(in the rows, 100 means zero)
These are runs of 8 systems, one row a step. Runs of the same system follow the same rule from any start.
Bino, path 1:
124  133  131  74  94  116  87  122  157  54  98  134  98  105  87  116  86  116  95  137  69  59
85  111  95  93  57  86  146  90  34  96  107  130  153  104  79  101  86  91  62  76  93  102
97  62  98  108  133  95  104  53  105  143  68  67  103  56  120  79  157  81  101  103  130  86
127  111  92  82  114  61  79  131  177  90  124  106  90  126  101  110  93  149  99  118  101  60
62  125  107  78  52  96  120  87  77  94  105  153  124  162  75  109  106  73  93  96  89  131
75  65  111  99  145  145  114  59  73  127  89  73  125  55  133  128  129  96  88  108  81  100
137  132  121  92  111  65  93  122  161  88  97  113  99  47  105  88  77  104  83  121  109  51
115  112  79  98  45  73  112  93  76  92  98  131  134  159  46  89  127  117  76  77  110  91
49  55  74  89  123  87  118  59  85  145  108  70  95  98  138  114  141  80  106  121  104  120
Moro, path 2, 9 rows:
73  111  96  78  93  82  131  100  58  87  88  157  85  112  56  101  132  37  109  119  81  110
125  50  101  97  143  112  112  57  99  78  109  82  136  82  159  115  90  129  75  76  103  76
82  158  135  105  55  92  76  113  157  131  89  97  90  83  110  69  75  79  107  114  130  117
113  82  77  96  105  96  105  117  84  110  93  102  113  139  29  108  159  145  98  108  78  59
79  91  67  79  113  71  119  84  83  79  139  117  75  77  159  131  79  48  86  118  92  123
105  92  165  97  110  143  93  68  144  91  52  102  131  122  111  74  103  116  117  78  119  93
92  148  78  109  65  74  91  143  96  155  134  84  118  74  77  113  86  133  63  116  91  87
109  78  83  90  118  88  117  78  77  77  70  137  69  104  68  92  169  41  115  115  97  94
112  65  97  88  109  101  102  79  130  64  130  76  115  108  175  116  52  142  84  99  102  82
Bino, path 3:
102  156  135  119  112  128  86  156  82  112  93  121  88  65  64  100  61  83  115  76  85  126
160  101  53  138  81  128  81  105  42  69  99  91  78  69  85  101  115  84  79  76  97  109
105  62  70  112  64  77  101  98  96  70  100  46  56  91  139  54  69  97  121  119  131  98
83  81  126  105  118  96  100  141  105  103  88  87  82  156  69  69  72  134  160  77  113  112
93  127  88  116  136  121  74  133  73  125  131  116  73  108  93  138  89  82  113  59  87  163
135  113  94  122  78  168  63  90  94  53  91  85  63  65  130  108  92  67  94  113  85  120
108  87  99  115  58  100  117  133  67  62  93  58  96  75  96  59  35  131  104  111  103  74
96  82  97  123  121  63  114  130  60  120  81  95  75  108  55  54  98  87  141  61  134  118
129  86  62  123  140  110  53  108  114  106  129  85  54  134  125  124  114  106  122  64  111  141
kade, path 4 (9 x 22):
126  88  120  104  99  157  82  127  116  59  80  72  95  106  82  93  85  157  119  126  72  58
82  123  86  92  92  54  142  134  39  94  129  138  101  85  77  103  60  72  88  86  92  112
130  67  97  127  140  118  81  55  101  124  69  85  101  101  116  85  154  88  108  50  138  117
101  119  75  99  66  85  69  133  150  100  137  64  75  109  132  110  65  141  95  137  97  92
80  104  134  92  87  126  122  125  65  70  67  138  90  135  38  81  100  78  140  101  76  109
98  69  73  106  153  100  113  79  53  116  133  85  120  66  143  140  94  103  73  66  92  116
126  132  120  119  80  92  66  104  161  104  76  86  70  68  119  56  87  77  113  103  144  102
118  95  73  106  64  121  95  130  72  78  111  95  111  158  47  106  105  164  94  99  75  81
48  80  87  85  128  66  134  98  59  113  110  113  68  90  114  102  101  42  122  110  101  133
zad, path 5, 9 rows:
86  129  120  71  124  42  107  115  154  99  119  142  77  95  128  108  70  63  108  109  114  110
113  92  115  112  91  160  74  69  103  102  85  101  136  160  100  114  128  133  96  58  99  123
67  126  85  97  68  101  113  115  74  122  123  75  102  32  116  119  76  86  70  155  72  96
131  81  137  94  131  107  117  95  104  59  48  137  100  99  56  70  129  85  126  94  100  63
113  95  62  98  89  37  108  90  109  118  146  92  130  113  139  107  77  130  59  68  133  96
67  116  117  104  78  129  70  82  132  136  68  91  72  119  92  84  150  61  129  131  108  133
101  84  94  79  138  118  109  131  96  81  129  98  114  102  93  148  83  162  90  120  48  63
89  133  136  90  76  89  125  81  87  79  86  153  114  82  114  86  74  33  88  77  116  125
130  62  84  130  101  123  85  73  90  127  78  44  131  90  100  84  141  147  83  80  121  74
semor, path 6, 9 rows:
63  70  75  75  139  79  112  90  108  142  110  84  93  93  100  131  155  106  100  151  75  79
110  111  136  64  142  94  106  82  151  57  104  156  102  101  137  123  87  72  98  102  93  92
86  128  127  92  50  112  113  68  92  122  98  118  179  115  105  104  90  114  54  76  104  104
70  101  93  90  96  81  110  92  104  157  86  79  110  53  78  98  151  91  84  160  92  66
124  75  96  63  140  58  120  94  139  51  111  141  93  111  111  117  108  105  95  119  90  51
68  120  119  79  63  78  116  63  116  110  113  134  142  144  140  102  79  85  77  75  123  130
62  107  124  96  104  129  92  80  119  170  77  77  137  89  84  107  154  117  92  128  88  86
115  113  95  67  137  84  111  117  120  74  119  137  94  61  98  141  104  94  78  144  58  55
101  99  116  77  65  70  138  52  95  63  90  147  140  120  122  81  94  67  74  81  122  95
dupig, path 7 (9 x 22):
119  70  100  105  75  124  128  58  53  65  90  91  155  96  123  91  85  115  63  67  105  86
70  107  108  118  83  81  92  121  113  153  80  47  72  53  93  59  97  91  122  133  128  96
145  86  84  95  139  86  86  126  129  76  103  125  85  153  58  113  133  139  114  87  90  71
72  110  67  96  68  91  104  85  68  96  144  115  92  130  144  126  74  67  85  86  101  160
84  90  168  102  120  170  101  77  106  103  46  87  122  73  105  83  103  97  123  100  94  100
123  128  80  106  106  64  103  159  96  110  132  91  103  49  74  110  65  136  75  112  87  60
129  96  73  106  84  67  105  78  83  72  81  140  76  129  76  73  150  46  106  81  127  111
82  49  83  105  99  128  89  70  105  104  115  37  105  127  159  108  92  145  103  101  105  108
63  148  149  89  103  104  92  152  135  122  92  119  79  103  73  94  67  92  137  119  88  113
kade, path 8, 9 rows:
133  124  61  102  114  109  63  120  125  70  130  114  42  83  112  142  112  73  99  134  71  106
117  77  112  99  55  125  121  77  71  17  79  108  100  124  116  70  67  86  108  90  103  100
65  79  107  115  111  81  125  117  59  157  104  54  130  78  99  77  70  137  104  72  120  103
127  129  95  112  149  81  61  139  141  134  102  114  59  88  68  108  133  88  119  92  108  105
129  98  64  95  65  127  77  86  99  33  127  123  77  157  118  130  100  97  87  100  80  120
44  71  123  101  74  120  135  87  56  94  80  62  103  89  127  67  58  85  126  113  107  116
119  101  122  117  170  91  100  144  101  137  95  84  108  51  71  95  85  137  109  70  103  74
147  146  58  113  77  73  68  118  111  86  127  144  71  122  85  118  115  73  79  78  111  124
86  55  80  106  55  137  96  58  79  70  84  64  83  147  121  85  122  95  118  116  106  117
dobot, path 9 (9 x 22):
57  118  90  91  56  78  79  100  143  144  116  92  91  170  105  100  114  110  113  116  117  133
53  89  132  78  146  147  113  100  85  111  97  120  117  124  85  144  120  109  116  114  52  109
108  128  126  89  116  107  124  87  86  70  104  139  119  33  132  119  62  55  67  96  84  97
149  107  98  126  49  102  94  77  97  99  65  83  131  64  85  54  120  105  67  91  133  64
81  77  46  96  81  41  106  119  104  136  123  63  83  115  83  91  122  135  101  135  113  77
71  82  118  67  147  77  103  93  148  101  98  135  78  160  105  112  128  86  140  107  101  109
89  122  129  90  109  143  94  76  100  97  119  128  147  121  141  146  72  106  71  61  83  132
89  142  121  114  62  145  99  99  74  121  75  89  122  28  82  95  100  73  74  129  82  93
134  69  72  94  106  60  129  109  80  74  90  91  101  66  69  80  122  117  86  125  99  27
dupig, path 10, 9 rows:
86  114  93  74  74  117  95  75  114  102  112  134  136  160  83  144  144  117  68  114  70  97
39  95  118  65  116  96  140  76  82  116  106  111  112  61  133  124  99  60  89  147  75  102
125  103  145  82  132  75  115  83  150  98  77  122  139  59  113  84  97  106  80  93  118  48
111  132  63  99  44  47  90  91  122  138  118  102  125  108  93  99  132  112  51  109  121  82
66  69  92  73  101  99  105  57  122  115  85  106  91  141  101  112  175  81  112  146  91  95
66  90  126  60  135  86  119  98  143  96  130  110  121  108  152  135  62  123  94  119  83  86
92  157  144  89  86  83  110  89  123  131  85  155  149  82  88  97  98  73  70  84  115  100
112  91  72  100  92  101  101  61  93  131  95  87  134  63  96  116  166  104  50  127  90  64
83  85  87  67  87  54  109  89  152  81  102  99  66  97  126  91  113  79  107  171  104  70
semor, path 11:
121  90  104  118  167  93  97  151  75  97  102  101  67  92  74  89  73  108  141  52  105  114
156  126  69  140  80  117  56  107  84  87  110  104  74  111  97  98  102  85  92  43  124  140
106  88  76  129  44  150  72  109  79  83  90  38  64  101  104  80  91  111  120  125  97  114
92  67  104  109  135  106  116  156  61  73  97  77  60  93  78  81  53  116  152  98  87  97
138  103  88  133  134  89  87  122  69  94  105  115  79  105  87  87  85  84  115  21  129  138
138  111  68  146  56  138  46  99  99  106  101  54  70  103  108  87  111  105  99  82  123  132
100  85  88  114  80  135  91  148  80  66  97  57  50  102  81  87  68  121  139  137  75  94
106  73  98  114  139  95  123  133  37  71  101  110  75  104  82  88  62  90  136  51  104  125
140  106  83  150  106  111  62  99  86  121  100  73  83  89  110  83  101  93  102  35  143  139
gedo, path 12:
90  108  119  116  110  131  83  111  111  131  74  54  78  19  103  85  109  83  111  142  94  86
148  97  82  84  105  61  116  139  107  37  112  128  86  109  68  95  78  123  97  109  90  46
83  82  73  106  66  74  116  64  66  109  110  104  112  156  113  87  105  81  95  55  139  144
75  89  123  113  136  145  67  96  132  158  84  50  89  89  114  106  125  118  129  111  97  116
115  146  109  84  108  97  95  157  117  64  126  138  84  78  79  130  59  102  92  126  61  80
116  83  86  105  62  106  129  63  35  55  83  132  118  120  85  85  116  66  84  70  105  109
95  61  94  124  116  105  90  77  109  142  90  27  96  61  145  74  104  119  109  95  136  98
105  134  117  89  107  69  82  161  158  103  107  116  73  120  63  91  78  125  126  119  98  80
95  101  65  88  85  104  113  94  47  81  128  144  113  155  76  140  125  92  78  81  73  126
dobot, path 13 (9 x 22):
97  79  107  100  76  85  108  56  129  126  61  64  119  70  112  58  142  97  89  130  135  60
83  99  92  72  105  38  112  121  139  135  128  101  126  134  88  111  101  157  88  117  104  67
63  124  114  73  106  89  107  73  114  128  97  160  111  141  91  124  147  58  98  98  97  130
89  90  115  86  111  150  108  50  97  101  101  97  150  76  142  142  114  109  59  111  71  91
86  138  131  85  59  79  125  105  118  109  82  103  129  37  96  74  77  86  71  146  100  59
119  80  83  94  101  48  128  90  89  118  84  117  137  115  53  81  152  120  78  85  119  54
72  89  67  79  106  52  98  65  134  140  131  100  98  117  149  121  132  83  84  115  120  118
75  113  152  71  97  137  90  76  162  111  82  114  134  134  110  118  119  121  102  126  82  89
65  131  115  79  84  97  140  105  58  111  115  135  155  81  83  127  79  96  58  108  69  94
gedo, path 14 (9 x 22):
128  127  52  114  73  40  84  94  116  123  123  107  83  81  117  92  115  69  68  88  141  111
93  73  98  90  71  132  79  76  143  84  81  81  87  169  99  95  144  129  123  141  95  89
38  100  117  72  126  91  134  121  86  112  136  102  117  96  129  133  43  115  102  115  71  110
120  124  145  103  136  117  105  90  92  104  59  156  117  76  68  93  123  55  103  58  106  107
151  109  57  121  65  105  75  85  103  103  117  67  114  60  124  111  111  120  44  102  106  76
70  84  104  82  51  68  116  102  125  79  77  85  67  121  96  52  97  87  134  159  113  81
78  60  102  82  163  78  128  107  87  118  123  111  132  146  93  129  102  149  107  67  88  91
93  156  120  104  112  104  76  87  123  138  104  136  96  77  125  119  105  43  88  74  116  151
136  107  105  106  65  166  75  87  110  69  77  88  117  87  84  110  128  123  77  136  66  62
zad, path 15 (9 x 22):
65  83  106  113  117  135  81  72  113  166  96  39  105  69  143  107  117  107  103  113  109  121
122  143  129  89  105  120  82  140  145  74  93  126  88  73  73  113  86  109  98  140  62  60
113  97  86  87  73  81  135  78  51  70  105  151  144  136  75  106  109  92  66  66  96  97
71  64  92  109  106  90  108  54  96  146  85  49  100  60  150  76  122  75  100  110  135  107
119  119  128  90  119  101  68  135  176  101  91  95  84  103  85  97  99  141  120  131  96  61
90  133  87  80  75  85  111  105  78  91  131  161  131  155  72  137  100  98  72  80  79  119
70  64  102  104  114  139  115  43  61  116  79  75  111  64  142  102  125  61  97  104  101  123
129  107  132  100  110  98  91  122  155  86  82  76  98  50  110  75  71  133  101  130  106  43
113  138  90  92  61  56  105  114  102  104  106  157  124  156  42  95  119  104  79  77  109  96
Moro, path 16, 9 rows:
116  159  76  89  79  66  84  133  119  113  143  144  114  114  81  139  97  112  60  99  84  100
90  76  89  91  74  126  117  36  68  86  70  113  113  109  104  102  165  53  82  118  93  103
83  79  124  85  121  97  113  99  138  100  104  59  109  51  153  96  60  127  98  138  98  59
103  147  130  88  88  49  105  126  138  120  88  154  112  123  53  74  101  90  104  84  126  90
115  75  41  100  102  91  92  66  88  125  124  95  120  126  104  139  167  118  63  96  93  94
62  100  121  75  97  125  98  77  131  81  94  97  69  74  151  111  93  51  116  162  84  112
102  108  154  81  104  99  125  116  119  92  82  122  160  113  68  88  73  152  93  91  92  54
100  131  65  106  85  43  106  89  82  155  123  115  118  69  97  104  128  70  56  85  125  112
121  62  91  95  120  121  79  60  144  80  72  88  67  107  121  100  165  87  116  135  100  79

Which system made each of these runs?
path 17:
110  61  89  113  103  121  85  114  105  92  67  65  63  129  56  73  147  125  147  127  97  77
82  95  74  82  115  67  121  141  77  72  156  115  78  117  116  131  37  109  105  98  79  117
 -> Moro
path 18:
92  80  142  90  129  62  139  92  113  119  84  91  148  59  120  69  69  123  90  83  130  58
128  148  104  109  90  75  63  96  159  151  93  124  118  105  82  94  142  98  77  78  131  99
 -> zad
path 19 (2 x 22):
119  92  69  110  93  118  114  102  39  106  106  99  143  94  56  125  130  134  59  90  71  74
91  89  91  84  106  55  124  75  103  87  90  111  69  50  133  78  108  31  100  134  119  88
 -> zad
path 20, 2 rows:
43  85  118  75  65  103  139  79  78  77  96  89  101  79  136  86  63  64  104  150  89  104
112  89  155  108  141  104  113  114  108  125  59  92  138  84  66  67  94  139  117  63  120  66
 -> zad
path 21, 2 rows:
132  77  87  116  146  119  91  68  88  86  122  87  111  73  168  128  83  100  76  50  110  119
105  144  134  122  47  143  58  111  138  104  70  82  79  94  97  66  80  91  118  113  116  116
 -> Moro
path 22:
129  107  103  100  122  89  86  73  116  83  82  151  72  123  105  89  135  41  115  61  126  132
111  100  88  116  66  154  63  84  118  109  116  52  128  112  137  121  94  154  71  104  93  100
 -> gedo
path 23 (2 x 22):
131  109  117  85  104  100  118  133  94  40  114  136  127  117  85  116  46  141  85  80  74  67
79  118  101  118  64  86  117  72  54  144  86  104  126  78  100  75  111  53  79  65  133  135
 -> Bino
path 24, 2 rows:
70  98  127  124  120  121  86  116  102  164  97  44  111  74  119  84  66  134  120  78  120  119
131  141  91  116  110  109  63  158  112  100  97  118  48  87  44  107  117  88  119  114  79  100
 -> Bino
path 25, 2 rows:
60  82  86  91  91  110  77  112  140  130  108  50  69  122  113  105  113  135  128  161  85  95
75  105  144  63  135  96  130  129  105  67  103  158  106  136  75  115  70  98  124  99  71  95
 -> dobot
path 26 (2 x 22):
135  41  75  121  103  133  84  86  80  72  82  58  89  138  90  81  127  142  123  78  109  88
62  116  90  103  89  90  99  146  85  103  135  76  56  94  125  104  33  92  126  110  96  142
 -> Moro
path 27:
124  102  125  83  125  134  102  61  116  43  101  138  112  81  150  131  89  72  77  92  84  96
84  128  134  101  41  100  123  86  94  118  88  89  164  71  109  71  59  116  61  96  118  83
 -> semor
path 28, 2 rows:
56  113  94  100  43  110  93  95  102  107  91  76  54  94  116  81  106  50  122  157  102  130
111  54  120  94  155  133  119  126  78  55  89  92  101  108  81  104  80  145  132  96  67  68
 -> Bino
path 29 (2 x 22):
102  86  93  85  96  152  81  70  124  83  96  94  99  107  111  140  153  106  86  156  56  79
67  104  136  68  106  94  147  105  89  63  107  123  116  64  129  109  39  79  93  127  76  85
 -> semor
path 30:
143  114  92  106  61  68  90  113  136  57  91  90  68  72  115  55  69  89  98  120  132  68
86  67  78  94  68  73  118  108  83  103  103  90  120  179  65  82  111  152  111  88  109  89
 -> gedo
